In the rows, zero is written as 128.
One turn moves every row onto another: examples first, then more rows asked:
J_546: [114 149 141 102 120 137 121 116 112 100 104 105  99]
J_419: [166 131 159  95 100 146 136 136 111 137 107 108 107]
J_544: [149 131 156  92 140 138 107 116  84 136  99 108 115]
J_977: [157 134 143  94 132 132 136 138 103 114 115 118  81]
J_664: [133 138 138  93 125 132 128 128 110 103 116 104  85]
J_16: [160 127 167 103  97 154 105 108 105 123 112 103 105]
J_397: [163 135 153  97  97 150 140 127  96 130 119 112 110]
J_887: [168 132 140  95 117 135 117 134  95 108  89 115  89]
J_947: [143 114 148 114 133 141 135 116 112 126 134 115 122]
J_8: [130 145 168 129 128 142 129  91 123 125 120 121 124]
J_906: [156 141 146  93 130 126 134 129  82 124 115 116 124]
J_818: [133 124 150 121 134 139 134 110 117 125 136 112 121]
J_509: [145 111 151 116 133 137 143 116 110 124 131 122 118]
J_403: [166 139 168 130 121 148 120  99 110 133  93 130 129]
J_735: [149 144 152 132 107 142 140 111 134 101 110 126  98]
J_441: [130 143 152 133 151 139 128  99 105 111  96 127  98]
J_408: [150 137 146 114  99 138 152 112  98 108 127 110 104]
J_983: [146 141 143  96 143 130 120 110  79 120 113 115 124]
J_729: [161 158 159 107 114 134 116 120 105 119  71 118  89]
J_256: [186 131 163 119 120 141 116 104 107 127 111 128 121]
J_837: [165 133 152 104 136 128 119 106 113 111 140 111 108]
J_614: [151 127 169  98 137 142 106 117 105 143  90 107  95]
J_728: [151 165 160 113 116 147 120 119 108 124  74 114  90]
J_815: [143 148 141 132 116 140 158 119 112 107 114 127 110]
J_2: [153 139 162 123  97 147 119 109 138 108  98 119  94]
J_243: [137 121 150 118 134 147 136 109 114 120 137 117 123]
J_986: [109 136 143 111 123 141 135 118 110 103 109 109 111]
J_936: [187 141 163 113 122 138 114 111 107 134  96 125 101]
J_608: [148 141 161 111 144 142  93 115 120 126  81 121 110]
J_383: [134 142 157 130 152 132 116 106 123 113  87 123 102]
J_123: [131 144 149 130 152 136 114  99 118 114  92 119 102]
J_631: [141 135 163 130 116 153 116 100 135 114  91 115  89]
J_220: [128 137 149 132 153 133 123 101 111 111  98 121 100]
J_333: [143 154 136 115 139 120 126 105 114  95 103 127 119]
J_658: [137 142 165 135 121 152 127 100 114 136  86 117 125]
J_163: [137 150 152 114 100 144 112 104 106 105  75 122 117]
J_411: [153 163 160 111 118 140 122 116 109 118  70 119  86]
J_698: [164 133 157  94  94 146 139 131 100 125 115 114 111]
J_219: [164 151 158 106 114 143 121 121 100 115  69 122  88]
J_617: [166 139 160  96  94 149 135 132 107 133 108 115 109]

J_163 turns into J_16
J_2 turns into J_256
Where do these go?
J_383 turns into J_219
J_608 turns into J_887
J_614 turns into J_977
J_947 turns into J_220
J_544 turns into J_664
J_631 turns into J_936
J_441 turns into J_728
J_729 turns into J_698

